In the rows, 128 means zero.
runs of hidden systems:
path 1, J (11 x 18):
[[122 151 123 162 127 124 127 110 132 145 132 130 119 130 151 130 139 141]
 [113 145 122 118 158 106 130 129 127 117 116 132 111 110 139 113 110 135]
 [124  97 127 104 138 120 147 161 131 127 115 112 126 137 121 135 124 116]
 [121 111 134 153  98 135 135 123 129 154 134 118 149 158 138 134 130 128]
 [116 152 136 144 130 126 117 100 140 132 139 142 141 111 152 105 107 138]
 [127 126 128 101 167 124 122 155 151 111 133 127 125  92 122 130 116 117]
 [121 106 132 136 132 145 137 156 137 142 134 105 120 154 111 164 146 115]
 [111 149 143 168 116 136 138  85 113 148 139 122 122 157 152 130 125 134]
 [136 155 142 112 156 106 127 116 127 109 123 126 128  93 164 104  96 133]
 [137 107 129 102 144 120 132 197 144 116 111 105 137 119 126 151 134 128]
 [ 92 115 128 162  96 142 141 137 126 158 136 123 131 171 136 157 157 142]]
path 2, F (11 x 18):
[[130 140 151 108 114  98 106 137 121 150 141 163 153  93 124  95 128 158]
 [120 101 161 119 169 149 134 136 154 127 139 141 118 105  67 125 132 113]
 [117 118  70 142 149 154 139 118 149 134 156 113 120 169 120 152 124  87]
 [146 179 111 120 106 101 115  95  98 154 154 117 137 161 171 111 107 127]
 [157 153 215 103 128 128 115 123 116 102 111 116 131 112 121 106 117 152]
 [112  96 137 123 137 184 132 156 166  71 105 118 109 112 111 170 151 122]
 [ 99 124  49 162 100 125 125 114 131 149 136 136 112 120 180 162 151 112]
 [150 165 146 165 120  65 114 106  89 181 109 140 135 102 141  91 108 157]
 [133 108 183 109 172 124 140 177 118  95  85 121 134 126  51 114 108 151]
 [ 90  61  71  88 128 166 162 151 140 101 144 130 125 168 120 163 158  96]
 [146 135  82 148  87 113 135  68 129 186 182 153 158 145 198 102 148 121]]
path 3, V (11 x 18):
[[145 140 141 109 124 115 135 140 138 123 105  97 103 150 147 121 123 126]
 [146 119 125 134  87 123 119 133 138 140 110 106 125 131 149 139 128 116]
 [106 128 123 159  96 131 107 124 129 131 107 131 135 114 132 139 114 130]
 [ 88 123 125 125 134 122 120 140 115 111 118 135 140 107 126 131  98 133]
 [120 106 121 116 148 126 139 139  97 124 146 121 156 124 125 148 115 118]
 [131 126 136 155 139 146 142 112 102 137 152 129 152 148 124 144 144 139]
 [121 154 156 134 142 132 138 119 131 123 139 137 133 138 149 114 139 163]
 [148 136 141 108 151 113 136 151 152 129 132 115 130 112 160 122 134 134]
 [147 130 122 152 134 126 124 147 155 156 135 104 123 126 135 154 136 109]
 [ 99 155 136 160 118 129 114 119 136 146 119 116 101 146 121 136 116 128]
 [107 133 154 112 122 107 128 128 114 115 102 112 117 124 142 114  88 128]]
path 4, N (11 x 18):
[[126  91 131 111 119 123 140 129  95 117 118 122 151 139 105 126 106 115]
 [149 116 138 153 131 152 136 107 117 102 127 129 173 123 137 125 119 135]
 [147 170 127 128 156 130 108 119 135 118 158 137 151 113 137 117 117 140]
 [130 139 136 102 160 127 113 145 125 137 156 128 110 113  91 144 137 118]
 [119 110 139 145 132 158 144 130 128 126 128 124 105 149 101 158 162 126]
 [128 151 118 141 114 139 142 109 141 119 119 125 109 166 164 120 147 148]
 [149 152 114  81 111  95 113 137 135 129 118 126 104 124 145 105 121 125]
 [126  91 125 111 102 122 110 146 116 122 104 137 126 102  80 134 122 115]
 [100 106 112 170 115 155 138  90 112 117 126 150 151 133 120 131 123 129]
 [148 159 104 135 158 113 139  85 126 131 146 127 133 139 160 102 106 120]
 [171 147 136 101 161 106 110 161 126 125 122 106 127 120  92 124 112 117]]
path 5, K (11 x 18):
[[ 89 112 144 153 156 132 142 117 115 109  99 123 110 102 120 141 105 122]
 [124 131  95 124 142 128 135 113 118  98 126 109 147 136 161 129  85 106]
 [152 149 105 120 101 109 108 138  92 141 146 125 156 129 159 143 137 141]
 [110 124 156 143 120 130 132 142 108 131 126 156 142 115 126 132 170 182]
 [ 98 115 124 140 174 151 164 129 172 112 141 144 132 145 136 115 135 140]
 [155 140  96 137 149 117 139 127 160 170 160 101 128 158 147 128 121  92]
 [151 136 166 150  97  90 113 135 103 187 112 108 125 132 113 127 123 131]
 [ 84 101 194 113 117 132 140 131 125 108  97 131 131 118 117 108 101 147]
 [109 101 114  92 131 158 136 122 170  98 154 117 141 115 166 132 106  84]
 [168 151 106 162 104 130  87 121 133 158 155 112 143  91 154 169 142 102]
 [110 165 173 181 143 114 107 137  87 131 104 139 129  87 114 143 129 180]]
path 6, K (11 x 18):
[[ 88 116 178 139  99 153 110 138 162 144 146 106 157 122 139 141  90 110]
 [104 128 161 134 132 130 108 102 135 150 174 121 141  69 166 143  96  94]
 [144 124 153 165 157 121 127 140 108 122 118 102 154  53 174 166 114 125]
 [ 94 154 142 167 149 139 126 163  98  95 117  95 158 124 179 179 105 159]
 [ 67 148 115 138 140 120 153 116  94 137 166 129 138 145 211 151 132 152]
 [138 112 112 162 139  98 178 118 125 165 131 142 156 118 218 114 161 160]
 [132 133 141 179 136 111 151 185 175 161 109 116 181 157 170 115 132 179]
 [ 57 129 158 135 132 113 139 169 170 201 169 114 147 169 151 125 104 135]
 [103  68 174 149 119 105 165 101 147 213 159 119 142 104 165 116 107  86]
 [159 103 193 179 119 127 134 132 163 143 102  86 195  84 168 123  69 106]
 [ 87 165 195 119 127 135  85 175 138 125 157  79 179 101 176 166  60 127]]
path 7, H (11 x 18):
[[119 104 118  93 100 127 136 124  93 132 140 139 115 148 117 139 159 125]
 [144 116 140 149 139 127 157  87 121 125 109 152 104 120 124 104 159 140]
 [151 153  97 118 157 119 123 138 155  91  96 130 119 128 119  99 108 134]
 [131 116  97  71 110 109 115 153  99 124 129 113 115 150  96 141 118 103]
 [136  89 162 138 114 132 159  90  81 131 115 131 112 139 105 132 154 123]
 [155 145 129 148 160 139 145  94 132  72  93 139 132 121 142  96 120 153]
 [154 150  69  64 141 107 100 159 126  96 134 126 126 120 123 125 115 116]
 [142  91 131  99 114 123 136 137  80 149 140 128 103 142  70 156 174 112]
 [126 119 157 172 156 149 175  87 108  93  88 145 110 153 114 108 150 167]
 [147 162  68  87 161  98 136 129 137  73 103 134 128 133 168  84  96 141]
 [184 101  92  57 102  88 112 162 100 153 139 117 121 129  87 137 150  91]]
path 8, F (11 x 18):
[[110 106 123 116 128 101 155 130 122 146 118 125 119 131 161 119 127 128]
 [143 101 141 141 124 118 141 133 139 143 122 126 169 128 133 107 113 128]
 [109 126 126 121 134 138 113 158 145 125 144 132 168 132 112 130 110 136]
 [ 97 123 129 103 142 130 126 120 127 138 174 136 128 114 136 138 125 110]
 [147 130 152 153 145 136 133  98 128 150 155 115 137 121 136 136 122 105]
 [139 162 140 150 142 141 113 145 124 119 130  97 144 150 126 151 113 136]
 [101 145 139 100 128 123 127 148 108 110 133 111 105 127 158 157 137 140]
 [133  99 158 141 120 124 155 117 124 141 118 120 117 103 163 140 153 127]
 [134 124 126 183 131 127 131 155 150 143 105 119 160 129 136 136 127 148]
 [ 86 139 107 109 145  97 121 178 124 141 132 130 134 128 134 135 115 147]
 [115  86 157 101 134 108 154 120 114 162 149 133 127 113 134 123 126 108]]
path 9, N (11 x 18):
[[155  83 125 147 135 139 170  97 128 120 103 146 109 130 113 116 171 128]
 [157 158  93 152 127 131 123 122 176 120 109 140 141 162 126  87 124 149]
 [128 153 121  75 106 100  92 133 119 154 158 138 133 158  91  97 103 119]
 [136  76 173 102 112 151 137  97 103 116 127 126 117 126  75 129 126  92]
 [132 131 126 171 133 191 132  87 159  67 112 124 140 139 133 131 117 124]
 [135 210  82 105 135 125  83 121 129 112 162 119 126 146 154 130 101 125]
 [147 131 138  76 130 101 101 145  61 127 132 111  88 101  78 161 141 104]
 [117  85 131 170 135 172 154 119 101  70  78 144 112 121  91 158 170 153]
 [130 167  47 150 136 137 142  96 140 101 137 165 142 170 176 100 148 166]
 [204 163  90  66 128  60 101 131 109 172 150 135 113 129 107  87 133 111]
 [147  80 179 132 115 134 118 143 110 122  81 142 119 115   4 119 137 130]]
path 10, J (11 x 18):
[[148 154 112 109 128 116 130 145  89 112 133 117 134 152 156 144 150 154]
 [136 129 124 110 108  93 135 139 101 150 124 144 123 121 154 121 166 159]
 [138 107 109 134 132 106 151 134 143 138 102 160 128 121 127  92 153 155]
 [119 109  77 113 122 124 133 134 159 127 117 150 126 155 107  97 120 119]
 [115 110 117 108  95 122 109 110 142 158 141 137 119 135  92 109 105  88]
 [144 116 172 142 119 147 110  98 140 134 126 130 135 112  79 113 104 105]
 [143 140 147 128 142 179 112 114 140  74 136 119 142 131  99 139 115 118]
 [140 150 125 107 119 156 100 122 107 100 157 108 114 121 136 175 145 108]
 [157 148 146 152 125 116 118 120  81 138 120 120 107  97 134 162 166 143]
 [142 146 116 146 158 113 149 133  90  93  89 141 124 133 133 124 150 179]
 [124 114  70  79 122 101 149 145 100 108 122 141 132 153 149 117 143 143]]
path 11, B (11 x 18):
[[ 89 134 134 135 128 149 109 138 135 140 166 141 140 125 112 148 132 129]
 [111 115 153 125 149 143 154  93 144 127 143 126 108 119 152 124 129 112]
 [170 145 145 135 150 123 129 139 143 114 104  93 128 129 138 124 107 120]
 [114 154 139 121 110 128  94 166 106 123 130 109 140 141 117 159 118 142]
 [ 84  97 149 112 102 139 142 119 111 129 140 143 120 112 153 145 154 134]
 [152 107 121 150 136 126 156 121 166 120  99 121 129 100 173 116 132 124]
 [139 174  99 154 137 108  95 161 141 147 127 103 146 133 136 140  98 128]
 [ 76 126 150 114 125 115 123 140  96 170 173 132 133 134 122 149 129 130]
 [122  71 167 133 148 145 185 112 146 121 124 134 142 120 151 113 140 130]
 [166 155 112 145 139 145 117 140 176  97 113 100 165 142 153 117  91 121]
 [116 175 140 101  96 121  66 144 114 157 178 113 133 127 123 157 110 114]]
path 12, V (11 x 18):
[[ 86  99  93 120 131 119 126 132 132 124 116 115 101  94 138 151  93  81]
 [125 122  86 160 136 123 125 107  71 118 117 120 144 142 100 146  93 107]
 [113 132 150 128 114 130 128 128  67 112 120 145 156 162  93 123 134 174]
 [118  91 163  90 123 136 161 134 124 115 144 150 155 124 159 114 161 160]
 [156 114  98 146 157 145 149 120 173 133 165 138 161 110 175 130 152 118]
 [143 193 102 165 169 122  96 134 154 157 157 135 124 127 111 128 129 138]
 [110 153 178 102 148  97 122 151 130 157 120 114  74 129  94 117 123 132]
 [140  81 157 107 122 131 167 121 145 124  96  83  96 147 136 126 113  85]
 [156 141  92 155  80 158 112  99 137 107 115 104 148 168 146 134 105 106]
 [115 174 134 123  74 116  65 130  98 121 123 151 142 100 125 125 115 160]
 [ 98  76 161 105 141 120 133 160 109 113 110 145 128  47 117 143 137 133]]
path 13, B (11 x 18):
[[ 91 123 151 144 107 135 125 123  74 127 135 133 172 156 107 133 105 150]
 [120  97 136 104 123 144 144  92 116  95 143 158 160  95 157 107 125 130]
 [193 135 104 132 155 133 113 136 162 111 137 124 153  80 142 132 135 112]
 [128 186 124 155 147 133  89 153 131 154 162 121 119 131 109 166 150 141]
 [ 66 132 166 110 148 127 157 114 114 141 145 136  79 147 144 130 152 148]
 [152  93 134 100 146 119 181 133 151 101  82  99 113 144 157 103 120 120]
 [168 146  99 129  85 126  92 167 134 125 110  95 166 161 118 142 105 121]
 [ 79 127 146 126  65 129  89 119 108 169 162 158 137 117 116 137 138 135]
 [102  75 150 141 158 128 166  95 158 130 114 161 108  65 139  99 131 119]
 [169 146  83 167 190 133 129 143 160 100 104  90 143 128 126 136  81 100]
 [121 185 133 126 116 123  87 129  63 152 181 103 147 173 118 167 112 126]]
path 14, H (11 x 18):
[[129 121  87 107 116 136 115  94 156 123 136 152 116 132  98  96 109  93]
 [139 140 140 108 125 128 113  88 125 139 134 119  88 139  80 115 106  85]
 [139 139 183 116 143 144 135 104 116  99 114  92  96 139 115 132 107 111]
 [149 141 133 110 138 145 136 124 111  73 119  91 122 128 171 155 124 123]
 [165 142 106 119 119 122 116 139  87 113 133 117 125 108 157 170 169 139]
 [138 136 127 146 144 117 126 158  94 123 114 150 122 103 108 151 181 172]
 [ 93 114  96 135 172 115 157 162 123 108 106 157 133 129 116 119 143 167]
 [125  99  63 117 141  93 161 135 122 150 128 147 146 162 124  98 119 122]
 [166 109 128 123  98 105 134 105 118 169 124 144 150 167  84  77 120 122]
 [137 119 173  92 104 148 124  98 146  99 111 147 132 142  88  72 108 132]
 [127 111 119  66 122 156 129  93 158  78 129 125  92 124 131 113 115  81]]

runs to name:
path 15 (2 x 18):
[[ 93 132 107  93 118 105 137 142 127 118 117 130 104 130 176 127 134 142]
 [153  92 108 137 115  98 142 133 132 169 111 128 114 102 136 128 151 109]]
	H
path 16 (2 x 18):
[[153 107 135 124 135 126 140 160 147 118 120 120 165 110 160 129 134 140]
 [110 136 100 146 117 132 119 164 158 146 139 133 144 143 143 146 148 144]]
	J
path 17 (2 x 18):
[[107 141 154 196 146 135 141 109 109 119  91 121  93 108 145 156 140 152]
 [104 159 107 129 153  93 144 136  89  99  96 111 116 132 182 127  96 152]]
	B
path 18 (2 x 18):
[[143 124 159 116 137 121 149 121  99  76  90 103 134 103 179 126 109 142]
 [155 143 107 118 114 117 100 185 111 106 118 106 167 101 161 168 132 146]]
	B
path 19 (2 x 18):
[[110 115 164 118 110 141 142 152 135 141 128 104 113 169 124 146 146 133]
 [108 111 151 126  85 139 138 119 151 115  97 117 125 145 153 113 115 129]]
	B
path 20 (2 x 18):
[[119 137 120 171 116 123 122 134 131 187 139  90  99 162 120 169 132  96]
 [104 157 195 176 111 114 128 119 101 149 101 108 133 141 152 125 100 164]]
	H
path 21 (2 x 18):
[[127 132 103 132 150 139 127 136 165 153 158 155 113 135  99 128 165 129]
 [ 98 147 129 136 136 119 136 129 149 155 125 126  92 177 106 113 125 135]]
	H
path 22 (2 x 18):
[[169 110 121 133 141  92 164 106  88 144 115 101 145 148 144 109  97 107]
 [156 131 165 106  80 120 118 154 111 118 108 105 174 161 142 121 119 155]]
	K
path 23 (2 x 18):
[[118 136 127 144 118  98 129 135 121 155 111 138 117 128 133 118 136 149]
 [103 100 125 125 133 119 146 142 141 129 109 139 136 131 123 107 117 136]]
	K
path 24 (2 x 18):
[[128 113 157 133 114 125 145 109 154 162 127 139 105 128 130 107 149 127]
 [127 139 132 140 119 137 122 124 178 116  96 118 112 131 132 107 105 123]]
	H
path 25 (2 x 18):
[[127 114  83 129 123 121 135  93 156 157 153 146 120 116 152 108 130  94]
 [157 152 105 154 156 113 108 109 133 133 117 145 132 111  84  98 100 123]]
	V
path 26 (2 x 18):
[[141 165 155 121 137 130 122 111 138 132 138 100  93 151 129 127 120 115]
 [131 137 151 101 119 100 127 123 114 130 106 113  80 116 140 125 129 123]]
	K
path 27 (2 x 18):
[[101 129 111 116 140 126 134 147 151 142 138 116 103 147 127 138 128 112]
 [111 121 154 141 119 121 140 107 129 161 130 112 106 140 133 128 118 112]]
	J
path 28 (2 x 18):
[[ 85 128 131  86 154 116 140 117  86 125 177 147 133 118 149 131 126 133]
 [178 109 137 152 177 121 168 109  97 136 142 125 152 111 140 129 148 126]]
	V
path 29 (2 x 18):
[[137 131 165 173 153 148 152 148 148 137 120 115 157 178 106 123 136 161]
 [104 149 167  98 146 124 142 120 154 160 171 109 113 181 132 104 103 114]]
	K
path 30 (2 x 18):
[[116 181 128 123 158 124 108 155 137 118 126 119  82 128 120 148 144 147]
 [ 98 115 145 108 139 122 162 125  99 121 111 118  71 143 136 143 153 132]]
	J
